In the rows, zero is written as 128.
Rotation paths and how fast each direction turns (degrees a step):
Each turn is a multiple of 5 degrees from 10 to 175, or 0.
Each row of a path follows its step; steps can be skipped.

step 0: [142 125 131 132 136 129 124 122 133 138 127 123 128 121 114 132 128 132
 136 131 131 137 115 127 132 114 122 133 121 126 134 132 138 124 130 127
 136 124 141 134 139 141 126 128 122 124 126 126 130 124 131 137 127 132]
step 1: [125 136 133 116 135 132 141 123 116 130 133 130 121 133 124 129 127 123
 129 127 139 135 134 132 127 119 127 128 122 131 137 138 124 134 125 129
 137 129 121 138 128 113 125 137 130 121 137 133 121 134 126 138 124 134]
step 2: [127 129 132 122 126 143 119 129 130 132 123 124 117 135 130 117 118 133
 139 127 114 119 119 132 127 129 138 131 126 123 134 124 131 121 125 127
 129 121 126 125 116 119 125 138 133 139 134 138 131 127 129 129 130 136]
step 3: [137 130 116 125 121 132 138 115 125 129 140 127 129 128 142 133 126 137
 113 124 122 125 121 124 124 129 135 136 119 126 122 126 126 119 134 131
 127 126 132 124 128 130 144 129 133 124 136 123 123 123 136 126 129 133]
step 5: [122 110 117 133 133 129 127 132 131 128 127 125 140 124 122 123 124 130
 118 123 119 136 136 137 119 130 140 127 130 125 127 127 136 136 123 124
 123 127 129 117 133 124 119 124 125 142 123 116 127 129 134 130 128 123]
step 6: [132 124 125 143 116 112 135 133 115 114 126 129 125 142 121 123 136 125
 123 121 131 124 124 117 125 128 125 116 137 119 127 138 125 128 134 128
 128 132 124 128 132 127 132 127 123 130 127 121 133 131 129 132 129 123]
step 7: [121 129 119 129 133 130 131 130 133 121 116 122 127 123 126 119 138 117
 125 132 135 122 133 133 139 137 115 123 126 122 129 130 126 118 128 129
 128 131 141 122 124 129 120 120 126 128 125 144 132 121 116 125 123 122]
step 8: [115 133 130 128 125 133 124 129 127 129 135 130 127 115 123 130 133 125
 134 131 134 139 126 119 130 142 120 136 131 130 135 121 138 112 122 134
 126 125 125 133 143 131 128 128 123 124 127 116 141 123 132 135 130 128]
step 9: [127 138 132 124 129 123 128 135 120 130 123 123 124 134 129 134 136 134
 136 134 125 127 134 123 134 125 117 143 126 129 129 127 131 142 138 125
 128 118 129 148 125 123 127 128 134 125 119 123 126 129 124 128 113 135]
Speeds:
[128 129 127 124 127 127 127 129 128 129 133 130 128 130 127 127 126 130
 130 130 130 125 130 132 126 126 127 129 126 126 127 127 130 128 131 127
 129 125 128 126 127 128 129 128 129 128 133 127 128 127 128 128 130 127] -> 40

step 0: [136 124 114 131 125 127 125 137 122 122 131 128 130 132 120 133 122 129
 138 124 128 124 126 126 137 127 129 134 118 137 149 128 135 127 143 130
 126 123 118 122 132 137 121 133 131 132 133 117 127 129 136 137 136 121]
step 1: [129 128 127 126 139 121 148 128 139 137 143 132 120 128 121 137 125 132
 131 136 128 115 123 123 130 130 125 133 128 136 127 118 139 129 126 125
 129 122 130 132 134 143 126 130 133 143 131 131 132 123 129 127 129 127]
step 2: [133 131 128 130 134 123 128 135 135 125 140 127 135 135 128 131 128 118
 129 131 132 122 121 130 133 134 132 126 129 136 123 133 141 127 135 125
 130 126 121 133 134 134 131 126 134 108 118 135 145 134 140 129 116 131]
step 4: [119 136 121 126 117 136 134 134 123 113 135 125 124 126 113 130 134 127
 125 127 132 130 127 122 125 134 124 127 134 124 123 124 129 129 121 120
 115 129 124 123 135 133 114 133 138 125 110 127 130 121 122 130 122 137]
step 5: [132 120 113 133 112 122 138 132 118 124 125 118 126 132 124 128 122 124
 119 119 128 125 122 132 127 118 130 127 132 133 130 124 140 117 131 127
 127 122 113 128 127 119 125 130 128 132 123 121 123 119 140 129 123 124]
step 6: [121 135 123 123 129 123 133 129 125 143 137 141 123 123 125 139 119 128
 134 130 136 136 126 129 137 120 111 128 132 129 135 118 139 123 121 135
 128 122 123 123 130 132 122 133 128 127 132 115 125 122 132 129 119 129]
step 7: [133 121 130 128 125 121 125 125 142 128 131 126 120 130 119 129 130 120
 121 131 132 126 140 132 126 121 128 135 123 136 140 118 140 133 138 127
 136 128 131 125 142 141 124 124 130 114 119 119 134 125 134 132 122 125]
step 8: [128 130 139 129 127 121 126 125 141 133 130 122 127 133 125 129 124 121
 135 128 139 127 122 128 127 131 129 129 145 133 139 129 125 121 127 125
 128 132 123 125 124 145 124 128 136 142 123 131 138 125 147 120 131 122]
step 9: [122 122 122 134 136 137 132 136 119 124 129 125 125 128 113 127 130 122
 133 131 137 124 118 129 130 129 130 133 130 138 129 138 117 128 121 132
 133 129 134 131 133 141 117 136 141 125 122 125 138 135 129 131 111 130]
Speeds:
[126 129 130 128 133 131 130 129 126 129 126 130 127 128 127 125 128 130
 130 130 128 129 130 129 127 128 127 128 126 128 127 131 129 127 125 130
 130 125 126 126 128 133 125 128 128 130 130 127 125 126 127 131 127 128] -> 130
